In the rows, 128 means zero.
Each path below is one point turned by a fixed rotation once a step. After each direction that follows a path, write how fast that rotation turns it, in degrees per step (0 if it stays still).
Each turn is a multiple of 5 degrees from 10 to 175, or 0.
Each row of a path follows its step; steps can be skipped.

step 0: [130 134 129 131 134 129 135 125 130 129 125 120 130 118 122 133 119 128
 128 131 140 123 119 112 122 128 118 131 133 134 124 118 130 133 134]
step 1: [131 131 143 118 124 128 118 133 128 120 127 131 135 116 136 134 118 129
 125 130 123 130 126 116 129 126 136 119 132 128 128 126 136 123 126]
step 2: [120 136 128 134 130 115 138 128 137 121 134 124 134 119 123 124 118 128
 135 128 125 122 122 124 139 128 123 128 132 118 129 131 135 130 124]
step 6: [134 137 126 136 133 120 131 137 134 120 124 124 127 126 121 127 123 120
 120 131 137 122 139 119 134 125 123 132 136 128 123 130 133 130 140]
step 7: [122 129 133 126 133 132 124 147 129 127 122 135 130 123 137 128 120 124
 122 135 126 132 126 121 125 138 119 125 126 134 127 117 138 132 127]
step 8: [129 124 137 133 138 131 145 125 128 121 130 132 127 127 128 137 118 124
 133 136 122 129 130 118 135 125 118 124 137 122 127 131 131 121 127]
step 9: [136 131 133 130 132 121 121 134 139 121 124 134 133 131 120 129 117 122
 123 128 139 133 126 117 132 119 127 124 131 128 131 124 128 142 126]
step 10: [127 132 128 133 133 127 125 131 127 124 129 127 121 116 128 123 118 132
 129 134 123 128 122 111 125 142 125 129 137 130 120 122 139 131 137]
step 12: [130 132 130 129 125 122 132 130 127 109 133 125 131 131 122 133 124 128
 131 129 132 123 119 117 134 123 118 131 134 121 133 128 131 143 134]
[125 126 128 130 126 126 126 130 125 129 127 129 131 130 133 126 124 129
 129 127 126 130 126 127 129 130 131 128 126 126 124 127 128 124 132] => 120
[127 131 127 123 125 127 128 129 126 125 131 126 131 124 128 128 131 130
 129 125 128 125 130 131 130 128 127 131 126 124 126 126 128 127 129] => 35
[132 131 124 131 128 126 127 128 127 127 130 127 127 127 125 127 128 125
 125 125 130 132 126 129 132 130 126 126 126 131 129 124 126 127 130] => 110

step 0: [131 129 132 127 131 131 122 129 118 127 121 126 138 126 145 131 121 128
 127 141 132 126 129 128 130 138 123 119 119 124 124 129 128 119 120]
step 1: [129 127 134 119 117 127 124 128 124 128 132 126 130 125 146 123 133 132
 127 131 119 128 125 126 132 140 123 126 131 133 141 138 126 133 130]
step 3: [138 127 128 127 128 122 135 121 132 130 125 128 124 135 133 126 128 125
 132 131 114 129 113 130 127 124 138 124 141 127 125 126 118 128 115]
step 4: [128 116 117 126 133 125 132 135 122 120 131 128 131 130 134 127 130 124
 117 129 125 135 131 123 131 127 143 127 136 126 117 130 122 117 125]
step 5: [132 125 128 124 128 120 128 133 121 122 131 130 130 121 136 133 126 135
 138 130 126 130 137 123 129 130 122 139 128 116 120 124 111 122 127]
step 7: [137 140 133 123 125 131 129 121 131 118 121 131 134 137 125 128 129 115
 132 136 134 130 136 129 121 124 120 129 138 126 127 125 131 116 130]
step 9: [119 121 128 131 134 128 127 118 122 134 141 128 133 135 121 134 137 131
 119 129 132 140 133 122 128 127 128 134 132 133 131 125 120 118 134]
step 10: [132 128 131 137 130 120 133 127 126 135 136 117 134 139 125 131 128 142
 137 128 130 127 122 125 120 126 127 135 128 120 127 117 123 131 137]
step 11: [128 135 121 136 123 117 127 126 129 119 128 132 130 136 129 121 121 131
 119 128 137 133 122 115 130 127 131 126 130 128 121 119 138 133 140]
[125 127 128 127 124 127 130 129 130 124 130 129 128 130 127 129 131 130
 126 128 128 131 131 125 130 127 132 123 128 132 131 129 129 127 129] => 145
[131 127 130 127 126 123 129 129 131 131 129 127 130 127 130 124 128 130
 127 126 132 125 132 128 129 126 124 127 131 128 129 127 129 130 129] => 80
[124 126 128 127 129 130 128 128 130 129 130 129 130 129 126 127 129 127
 134 123 127 129 125 128 129 127 124 128 126 129 131 124 123 129 129] => 95

step 0: [133 117 132 128 118 128 119 121 128 136 142 132 128 128 129 129 123 130
 121 128 127 128 139 121 128 124 137 130 131 130 141 144 135 133 137]
step 1: [138 129 136 126 126 123 127 123 123 137 119 126 135 125 128 113 137 141
 119 134 124 127 128 128 130 140 133 123 136 124 132 127 114 137 132]
step 4: [126 131 129 126 118 142 116 124 128 115 123 110 136 126 127 125 129 130
 124 137 120 130 136 116 127 123 124 128 126 135 128 127 129 126 117]
step 5: [127 125 127 127 124 136 117 126 137 114 119 135 125 137 132 135 134 132
 139 141 139 124 128 128 136 130 130 121 125 130 131 129 121 131 143]
step 6: [121 120 131 127 134 134 136 124 135 135 116 132 132 127 137 131 122 122
 125 122 133 138 147 129 132 139 135 135 122 130 135 126 126 125 135]
step 8: [138 134 126 130 135 137 130 124 137 135 124 121 123 128 124 120 133 115
 130 133 128 130 119 133 137 131 118 123 129 140 119 138 141 126 131]
step 9: [125 127 128 130 127 143 134 127 131 130 140 123 127 129 125 144 137 127
 118 131 123 134 133 130 121 127 127 118 133 115 123 135 134 124 140]
step 11: [130 130 122 118 142 119 129 128 119 128 132 117 133 132 130 130 127 143
 140 133 134 134 130 127 136 124 133 129 128 139 131 124 133 125 143]
step 12: [136 135 128 128 131 120 120 146 138 134 123 129 130 126 129 136 133 128
 122 121 134 139 131 124 134 133 117 140 135 123 135 129 133 122 133]
[128 126 123 129 129 130 127 127 128 130 129 127 125 129 125 130 128 127
 129 123 129 130 129 130 132 127 132 131 130 130 127 130 127 131 132] => 125

step 0: [126 123 129 115 123 133 133 139 120 128 128 130 120 128 121 122 129 128
 111 127 135 119 140 121 127 123 131 121 125 131 121 144 130 124 136]
step 1: [132 129 138 122 120 128 116 129 137 119 123 142 126 128 120 127 127 118
 129 118 129 123 136 119 125 121 114 123 129 123 131 121 119 124 137]
step 5: [128 128 137 116 128 128 126 126 118 125 120 145 120 120 125 125 126 119
 131 121 126 125 130 126 132 115 124 124 133 118 115 133 129 130 139]
step 6: [129 116 135 127 123 136 119 129 133 122 141 122 127 119 133 133 135 122
 129 125 127 131 143 115 130 124 120 137 121 123 127 126 126 135 139]
step 7: [135 124 128 121 126 132 126 126 119 140 124 134 118 113 123 118 131 125
 123 123 127 125 127 120 132 123 127 123 126 128 121 146 119 137 133]
step 8: [128 119 133 118 132 125 120 136 122 120 142 137 125 130 126 134 127 118
 120 124 131 120 139 110 130 129 123 125 127 131 127 123 127 129 141]
step 10: [129 116 126 126 135 124 122 135 122 123 133 138 126 123 127 125 121 125
 129 126 127 126 144 123 132 125 119 132 113 123 132 142 129 131 143]
step 11: [130 122 126 120 118 132 127 128 136 126 132 126 120 123 116 121 142 127
 117 122 144 122 131 114 124 127 127 126 125 126 126 136 116 130 131]
step 12: [132 132 137 127 129 124 118 135 121 125 129 144 123 125 126 119 121 119
 117 121 124 121 142 126 126 125 115 121 126 132 126 139 129 120 131]
[128 126 126 128 130 128 128 126 122 130 127 129 132 125 126 125 122 128
 128 125 126 126 130 131 126 128 130 130 127 129 127 129 127 129 126] => 140
[128 129 129 127 127 127 129 125 130 130 131 129 134 131 130 128 125 125
 127 129 127 128 126 127 124 126 127 126 129 123 125 128 130 126 129] => 95
[126 126 127 130 129 129 130 130 128 127 133 125 128 128 129 129 127 132
 123 124 125 128 129 130 128 128 124 129 128 130 128 127 132 127 131] => 170
[129 131 130 126 130 128 131 130 127 129 127 126 127 127 128 122 129 128
 128 131 126 127 128 131 131 127 126 124 130 128 126 132 132 128 128] => 155
